One vector is turned by the same rotation once a step. Each row is the vector after some number of steps, and that number follows the row.
The counts run from 0 to 208.
[-28   5 -25  11 -32  -2  -2 -11  34  52  11   9   4   2  29  18  49   1
 -15 -21  39   5   5 -50  14   5 -11 -25 -24  -8 -21   2   6 -27  20   5
 -12  -3  20   5  31   2  14 -10 -37  14 -20  25 -29  17  -7 -19   0 -30
  16  -5   4] : 80
[-23  48   7   8 -31   5  44  19 -29  22  19 -12  26   1 -17  37   1 -36
  36   6   0   7 -10  -1  14 -15 -31 -18  24  -4  26  19 -23  -8  15  12
  15   6 -12   8 -11  -3  20  16 -28   6   7  22   4   1 -26 -21  29  -4
  48 -16  31] : 176
[-42  -5   9  -9  -9   6  56  10   0  14   2  12   1   7  18  16  29 -60
 -17 -23  -2  21  12 -21   1  47 -26 -14   4  21  27  10  -1  -3  18   1
 -35  21  -5 -14 -38   7   2  21  -5  -1 -22  26 -25 -26 -15 -21 -45 -12
 -17 -11 -24] : 205
[ 11  18 -15 -14  -4  -5  24 -16 -34  50 -13  -1  41   1  -1  34  10  16
  12 -10  -8 -18   4  -6  29  33 -41 -17   6 -31  17  -5   2  12  10  19
   6   0  18  13  19 -23  19  13   1  -6  16 -33  40  39 -22 -46  13 -17
  16   3  27] : 97
[ 11  26  -3  12 -20 -12  45  21 -26  22 -20 -11   0  25   8 -19 -10   7
  10   6  10  33 -16 -26   9  22   6  54  35 -41  13  -9 -13   5 -22  10
   9   3 -27 -15 -32  14 -19  -8  -6  15  -3   3   1  -6  19  10 -10  20
  65 -34 -20] : 185
[  1 -12 -35  20  16   6 -35 -14  29  54  -2   0  27  13  -2  33  15  12
  -4  -9   8   8   1 -48  17  17  26 -14 -12 -44   4  11  20   5   8  18
  24 -15  19 -17 -17  22  -4  36 -55 -20   1 -28  18  39 -13 -19  13 -33
   2  11   2] : 85
[  3 -15  -1   8   5  29   0  -2   3  30  17 -17   9  -4  -2  25  14  17
  -3 -18 -21  37   6  -2 -32  11  35 -20 -15 -30 -20  36  -1  13 -37 -11
 -16 -41  18 -47 -11  11  -5  -9 -24  26  -5 -12  42  -6 -15 -22 -12 -18
 -27  -6  14] : 72
[ -6  -1  17  33  11  47 -12 -14   6  27 -16 -22   9  -8 -12 -19  28  17
 -34 -17 -32   7   9 -49 -53 -10  38 -12  -6   5  -4  -8  -7  11   7 -23
  25  -6  24  -2  19   0  -9  -2  19  38  11  28  -6  -4 -21  19 -30  11
 -25  -7   5] : 143
[-29  -2  17   4 -20   6   5  11  11  16 -15 -12   0  19 -12 -16  26   8
 -30   6  16  55  23 -29  -9  39 -11  17  27  22  -6 -13 -24 -29  18 -20
   9  30  -4  -7   9  10  11   6   2   1 -34  25 -60   3  13  38 -23  28
  11 -31 -16] : 50
[ -8   0   5  -6  11  26  25  -2 -33 -33  38   8   3  27 -67 -20  -6  28
   1 -21 -28  15   4  12 -25   3  -7  48  35  29   6  -7 -17 -19  -7   8
  19  28  -6 -15  21 -32 -18  10 -12  -8  26 -13 -22   9  -1  14  27  34
   7 -14  -1] : 118
[-11  16  -3   1 -19   7  -5 -27 -25  39 -12 -17  28 -20  -3  14  24 -20
  37 -27  43  22   6 -22   3 -22 -17  -6  -2 -26  -3  -2 -31  -8 -12  18
   6 -27  11  19  21 -19   1  -1  -6  27 -25  20   7  20 -51  -4  35   0
   4 -23  59] : 161
[ -3 -18   6   3 -21  19   5  12  10  27 -28  -4  -7   5   9 -18   3  21
 -19  -7   4  62  23 -27 -26  41  25  40  -3 -24 -14  -5 -12   6 -38 -17
 -18 -19   7 -14 -15  36 -12 -26 -22  37 -32  11 -11 -22  24  16 -32  11
   4 -28 -12] : 61
[-13  19  -7  -3 -19 -33  27   6 -11  31  11  27  -7  44  12   1  38  -1
  -8 -11   4 -28   3 -21  21  62 -47  17  24   2   0 -18  23 -16  29  27
   0  43 -16   3 -11 -17  38   4  -3 -19  12 -13  -5  -4   6   8 -13 -15
  22 -14  -6] : 110
[-14   4  25   0  -2  12  80   3 -24   6  21  -8   9   3  13 -27  20  -1
 -20  -8   1  22  -5   5 -31  -2 -18  19   4  27 -24 -21 -20 -22  -5  -8
 -19  10  26 -29  20 -28 -23   3  51  13 -11  16 -27   2 -13 -11 -39  33
   6 -18 -18] : 202
[-19  34   9  14   1   6  12 -13 -15  12 -17  -2  40 -11 -23  24 -20 -25
  23  -9  32  35   0  -7 -13  -3 -29 -14  20   4  32   2 -11  -2 -10  -7
   5  28 -29  12 -15 -14 -37  40 -25  17   4  16  -7  18  -7 -25  19 -33
  45 -14  16] : 22
[-30 -22  18 -17  12  22 -18  -4  42  -4  24  -6 -10 -15   6  14  35  11
 -16 -15 -23  -2  13 -29 -11  36   1 -33 -15   7 -17  37  -1 -25   8   5
   3 -15  47 -39  11 -17  41  -1 -27   0 -12   4 -11  22 -27   3 -13 -33
 -22  22   0] : 69
[  9  36 -18   3  10 -28   9  26  -2   9  31  21  -5  36 -30  17  25   1
  11 -19  22  13   4   7   7   2  -8  49  39   1   9  -6  -6 -21   3  40
  19  21 -29  15  12 -25 -23  20 -40 -22  17  12  -7   0  38 -12  17 -16
  54  -6   2] : 105
[  8  39  -3   0 -30  -5  61  26 -40   7 -17 -16  22   5  -2  -6 -29   2
  18  12  -2  17 -20 -10   3  26 -11  36  30 -23  18  -1 -26   1 -12  -6
  -1  11 -26   5  -4   3 -18  -7  -1  22   3  14  -2  12  15 -10 -11  14
  71 -32 -10] : 186
[ 15  33 -19   0  -4 -12  52  12 -56  31  39  20  20  26 -20  20  22   9
   8 -11  -4   1  -5  34   2  -2 -35  28  30  17  -5 -25  -7 -12   2  37
 -14  -9  -3   8  27 -31  -9   9   3 -10  14 -18  18  -5  10 -24  22  18
  29 -19  15] : 107
[-17  13  29  21  -7  -1  18   3  19   8  29   8 -18  -9  64 -10  29   2
  -6 -11   6 -17 -11 -43 -11  -7  -4   4 -16 -10  -4  20  19  -1   9  64
  -3 -42  38 -38   2   4   7  -2 -20  29   4  28  -9 -11 -30 -15 -17 -26
   4  22 -20] : 0
[ -6   7  33  23  25   4 -10  -3  33  -3 -12 -25  14 -31  17  -5   7   9
  -5  -5  -3 -24   8 -58 -25  -1  34  16 -19 -13  -3 -12 -33  -4   7   2
  21   4  25 -25 -31   1  -3  24 -27  -6  37  26   5  25 -26 -20   8 -65
  24  16  -3] : 5
[-28 -26 -15  -4  -1   9  -2 -13  23  23  -3  12  -7  -6  21  11  37  -9
 -31 -25 -12 -31  17 -50 -43  58  24  30  -1   4  -2 -27   1  16 -10   4
 -22   1   5 -12 -23  34  21 -29  -5  21   9  18   3 -20  -8  16 -30 -47
 -30  -2  -1] : 140
[ -8   5  21 -11  -2  -3  25   1 -35  16 -16 -18  29   5 -24   6  11 -19
  10   6  21  51  22  31  -4  30 -43  10  28  14   3 -25 -51 -15 -13  -1
  -3  31   5   5   1 -19  -8  35  15  -9 -24  -6   3  15 -21  -1  19  30
  14 -36  30] : 37
[-19 -31 -33   3  14  21 -25 -33  18  14  39   9   6  -2   3   3  35 -12
  -6 -27  18   4 -15 -38 -11 -11  18   5  -4   1  -7  -9 -21 -27   6  49
  21 -27  35 -28  28  -2 -12  -1 -15   2 -29   8 -26 -11 -52  28  17   2
 -23   3  25] : 149
[-26  13  17 -18  15 -10   8   9   2 -22  21  -7   8  34 -13   2  11  -8
   3  10   7  29 -13   6  -9  48 -43 -23  39  34  15   4 -21 -40   2  23
   2  42  -4 -17  28 -45  15  27   7 -26 -23 -12 -11  16  -9  21 -14  17
  13  -2  19] : 39
[ 10  37 -15  -4  -8 -26  38  23 -34  22  34  13   7  19 -30  28  21  -5
  12 -25  22  20   6  29   2   5 -29  47  38  14   7 -27  -5 -15 -12  35
  -8   7 -18  13   3 -22 -19  11 -25 -11  13   6  11 -22  24 -20  37  -3
  43 -12  13] : 106
[ 12  -6  11 -19  20   8  55  22 -31  -3   4 -20   4   9 -12  -3 -13 -15
   7   1 -27  37   3  -2 -20  33  19  31  14 -17   7  19 -22  23 -36   8
 -10  -4 -11 -42 -52  -6 -23  18  14   3   6 -21  46  10  -4 -11 -32  21
  11 -16 -19] : 196
[-15   0 -33 -22 -19 -24  16   4 -10  16  13  -4  17  35   2   6  -7 -16
  35   9   5 -11 -18 -23  18  49  -5  25  15 -28   7   3 -13  -9 -11  26
   0  10 -22 -37 -49   8  22   7 -28 -16   2 -35  29  20 -21  23  13  -6
  41 -18  23] : 180
[-33  21  -1  21 -29  28  20 -17 -10  49  14   5  23 -19   5  41  29  -5
   1 -21  -6  14  22  -9   5 -18 -28 -52 -24   3   0  32  18   6   7   1
  -8 -13  13  -7   8   7  24  11 -40  28   8   1  12   3 -29 -39  11 -43
 -11   7   9] : 82
[ -4 -26 -24  -5  10  31  15   3   5   1  33  18   9  -2  14   6  30   5
 -32 -16 -36 -35 -19 -22 -39  38  29   3   3  12  -4 -20   0  -1   4  31
  -3 -26  41 -21  47  -1   3 -21  28   8  -7 -11   7 -21 -30   2 -42   2
 -28  15  -3] : 138
[  0  13  -8  37  21   9 -19 -42  18  16  22  -8   4  12 -10 -12   4  71
   0 -14  32  20  -7 -23  -7 -16   9  32  -3 -15 -36   1  11 -11 -24  28
  16 -12  19 -18  24 -18 -30   9 -39  13  29  -5  15  33   9   8  40 -18
  38   5  16] : 89
[-34   0  28  10  -9  43  35  19 -24  -9  29   1   5  -2 -26  14  14   0
 -16   4 -39  50   8  18 -10  12 -23 -24  21  38  19  26 -17  -7  12   0
  10  -3  22 -23  22   5  25  12 -24   4 -12   1 -26 -12 -16   2  -6  33
 -28  -9  -6] : 53
[-27 -44 -19 -45 -13  11  -1  28   7   8  12   9   3  16  -6  22   2 -13
 -13   4 -13  26   6 -10   2  73  11  14   8  -3  19   9 -21   1 -21  10
 -11  -5  21 -41 -22  30  29   2 -35 -17 -38 -35 -14  -2 -11  22 -16   4
 -25  -7  -8] : 56
[-32   1 -12  -5   6  58   7 -17 -13  -4  29  10  25 -35 -41  26  -1 -23
   4 -28 -13   3   4  -8 -47 -35  14 -13  -1  24  15  -1 -38   2   1   1
   9 -19  14  -7  38 -10 -13   0 -30  27 -13  18 -26 -12 -36 -10  18  -5
 -23  -3  31] : 147
[-23 -22  14   9  15  39  12  16  -5  -8  33  -5  -3  13 -15   2  19   1
 -27   8 -33  42  -2   4   8  22  -2 -12  17  25  15  22 -14 -18  31  15
  29  -9  48 -42  14  13  26  21 -18 -22 -26 -10 -31   3 -19  15 -13  45
 -32   9 -21] : 54
[  7  40  28  14  13  14  27  13 -15   1 -40 -24  32  -3 -13  13 -26  27
  -4  31  -3  11 -17   8 -21  52 -21  -6  39  -2  42 -28  -6  20  -9  -9
  11  37 -11  19  14 -11  -2  18  22   4  13   2  23  16  24 -11 -20 -16
  37  -8  -3] : 33
[-19  26  -1  -1 -26 -17  36   0 -37  42  -1  19   1  35   2  18  32  -9
   2 -21 -17 -16  24  -3  14  56 -45   8  26   7  12   0  25  12  13  10
 -23  38 -32  -7 -40 -13  39   6 -11  -2  38 -13  18  -3  -6  -5  -9 -18
   4  -9  -1] : 111
[ -7  -2  -9  31  21  19 -22 -24  23  46  13  -2  27   5  -1  14  27  25
 -19  -3   0  10  -5 -39  13   3  15 -36 -14 -28  -7  31  22   5  25  24
  34 -14  37 -31  13  -1   5  33 -39 -11  13 -25  16  33 -20 -19   7 -11
   5  19  -3] : 84
[-22  11   4  22  12  33 -13 -31  18   2  19   3  -4  -7  23   7  10  30
   1   1  -9 -19 -33 -35 -32   0   8 -12   5   1   6   5  34  21 -18  43
  14 -32  27 -23  22  14  10 -28  -9  41  22   9  19 -21 -22  21  -9 -29
 -13  33  14] : 153
[ -1 -11   1 -30  -1  32  12  -4 -24  -8  -7   1   2   0 -45 -13  20  -9
 -11 -48 -32  37  28 -10 -51   3   3   1  12   7   6  15 -41 -17 -19 -10
  -9   0  -7 -11  27 -30 -26  -6  21  32 -31   3 -15  13 -18   3 -23  38
 -30 -33  15] : 132
[  2 -13  16  -7  19 -12  42  15 -15  -8  13 -12 -16  17  -7  -4   2 -31
   9   1 -21  42   3  -8 -20  47   1  34   9  -7  20  33  -8  14 -25  28
 -14   4 -17 -44 -84   2  -5  29  -7  -4  11 -14  35  -4  -7  -3 -18  -1
   3  -3 -20] : 195
[ -9 -25  -6 -25 -25  25  27  16  -9  35  -1 -14  26 -33   8  26  32 -10
  -4 -22 -11  21  28   1   5  18  -8 -18 -23  -2  -9   5 -39 -17   2 -11
 -16 -28  57  -6  29   3  23  -4 -11  17 -46  -3 -10  15 -41 -37 -10   4
 -34 -13  13] : 67
[ -4   6  11   4  -1  24  24  12  -4  21 -26 -13  44 -32  31  14  -7   5
   1  -6 -23 -35  -2 -45 -26  16  20 -25 -22 -35  20   9 -14  28   0  -1
  -3 -26  30 -10  -5   3   9  -7   3  29   7  -4  30  30 -25 -48 -31 -37
  13   7   0] : 3
[  2  19  18  13  24 -24 -18 -25   1  27  -8 -11  -5  34 -21  -1  27  26
  19 -18  12   8  29 -31   5  22 -13  29   7 -20 -10   6   6   5  -7  25
  16  34 -10  -6 -49 -23  10  38 -33 -20  41  -8  47  29   2   6  32 -36
  15   6  17] : 100
